Named moves, each a turn or a mirror, and the order they were made in; the first pair answered
Q:
[-0.37  0.90  1.13  1.70  0.22 -0.01 -0.86  1.80  0.82 -1.89  0.53 -2.25]  ->  [ 0.90  0.95  0.80  0.69  2.14  0.59 -1.23  1.91  0.29 -1.77 -0.05 -1.60]
[ 0.35  0.38 -0.61 -1.12 -2.86  1.83  0.45 -1.51  2.12  0.86  0.09  1.63]  ->  [ 1.23  0.37 -0.91 -1.89 -1.37  2.35  0.17 -1.37  1.72  1.03 -0.51  2.04]
[-1.08  0.89  0.52  0.48  2.45 -1.74 -1.95  0.62 -1.60 -2.16  1.47 -2.56]  ->  [-1.19  0.83  0.58  0.56  2.21 -1.78 -1.85  0.48 -1.52 -2.10  1.57 -2.71]
[ 2.49 -1.32  2.22  0.43 -0.36  1.67  0.85  1.32  2.02 -3.96 -1.28  3.03]  ->  [ 1.43 -1.23  2.57  1.14 -1.78  1.24  1.06  1.25  2.40 -4.09 -0.77  2.53]
S:
[-3.05 -0.46  1.60  1.54  0.42 -3.11  0.86  1.91 -2.59  0.71  2.22 -3.05]  ->  [-2.20  2.24  0.32  1.12  1.05 -2.35 -1.73  0.87 -1.27 -0.56  2.74 -4.27]
[ 1.33 -0.93  1.26 -0.19 -1.17  3.43 -2.06 -0.76  2.64 -0.57 -0.24  1.12]  ->  [ 0.88 -2.63  2.00  0.08 -1.61  2.88 -0.45 -0.15  1.83  0.21 -0.55  1.95]
[-2.43 -1.79  3.99  2.80 -1.92 -0.12  1.06 -0.09 -3.63  4.24  3.93 -3.37]  ->  [-1.12  3.04  1.65  2.13 -0.94  1.13 -3.51 -2.06 -1.28  2.01  4.69 -5.57]
[ 0.39 -1.44  0.74  1.00 -0.30 -1.05  1.62  0.75  0.83 -1.83 -1.83  1.75]  ->  [ 0.91 -1.83  0.89 -0.30  2.85  0.42  0.42  0.96 -1.61 -0.12 -0.76  0.22]
D:
[ 0.87 -0.72  2.01  0.02  2.65  0.22 -2.41  0.72 -0.17 -2.50  1.22 -2.20]  ->  [ 0.56 -2.12  2.91  0.30  1.14  1.61 -1.81  0.46  0.25 -1.98  1.56 -1.93]
[-0.88 -1.49  1.28 -1.20  0.94 -1.88 -0.29 -0.32 -0.54  2.39 -0.55  0.02]  ->  [-0.80 -1.48  1.22 -1.28  0.77 -1.89 -0.11 -0.33 -0.47  2.47 -0.54 -0.07]
[-0.99 -1.13  0.33  0.50 -0.03 -0.90  0.10  0.43 -1.78  0.07  0.13  0.52]  ->  [-0.83 -1.02  0.30  0.32  0.09 -1.12  0.03  0.46 -1.82 -0.06  0.08  0.51]
H:
[ 0.21  1.09 -2.54 -0.02  2.24 -0.68 -0.95 -2.67 -1.63  2.01  1.19 -0.33]  ->  [ 0.08 -0.39 -2.23  0.58  0.44 -1.88  1.90 -2.07 -1.01  2.22 -0.45  2.47]
[ 1.95  2.07 -1.87 -0.99  3.18 -0.38 -1.39 -1.31  0.01  0.13  1.41  1.23]  ->  [-0.63  1.59 -1.62  0.19  0.66 -3.75  1.63 -0.59 -0.87  1.38  1.42  1.36]
[ 0.34 -1.43  0.59 -1.43  2.76  0.26  0.00  1.65 -0.94 -0.73 -2.22  0.29]  ->  [-1.41 -0.74  0.47 -0.99  2.43 -1.23 -0.25  1.62 -2.02  0.01 -0.97 -1.64]
[ 1.52 -2.59  3.69 -0.02  1.29  2.16 -1.21  1.67  1.34 -1.43  0.73 -1.10]  ->  [-1.23 -2.10  3.85  0.91 -0.37 -1.07  0.28  2.17 -0.16 -0.17  1.98 -2.77]
Pairs:
Between the rows of a pair lie two moves.
[ 1.76  1.42 -0.99 -1.53  2.45  0.17 -0.78 -0.09 -0.79  0.48 -0.94 -0.03]  ->  [-0.75  1.18 -0.66 -0.34  0.14 -2.67  1.45  0.31 -1.61  1.48 -0.34 -0.47]
H then Q
[-2.20 -0.64  2.49  3.26 -1.94 -0.29  0.95 -0.50 -2.83  2.01  2.39 -2.46]  ->  [ 2.50  4.61 -1.31  1.25  0.83  0.96 -2.79 -2.33  1.03 -1.91 -0.42 -0.53]
Q then S
[ 2.75 -0.10  0.30 -0.41  1.29  2.97 -2.15 -0.92 -0.25  2.34  1.86 -0.86]  ->  [ 1.10  3.03 -0.87  0.45  1.20 -1.29 -2.80 -0.64 -0.12  0.81  2.26 -2.29]
Q then D
[ 0.78 -2.31  1.24 -0.47  0.67  2.87  0.71  0.04 -1.48  0.67  0.78  0.16]  ->  [ 0.09 -0.24  0.65  0.01 -0.19  3.09 -1.33 -0.87 -0.37 -0.19  2.03 -1.79]
Q then S
[ 3.23 -3.00  2.33 -1.63  0.60 -0.28  1.91  2.21 -1.19 -0.90 -0.78  3.69]  ->  [ 1.38  0.70  0.86 -0.73  0.79 -5.27  1.26  2.61 -1.26 -2.68 -0.28  1.95]
Q then D
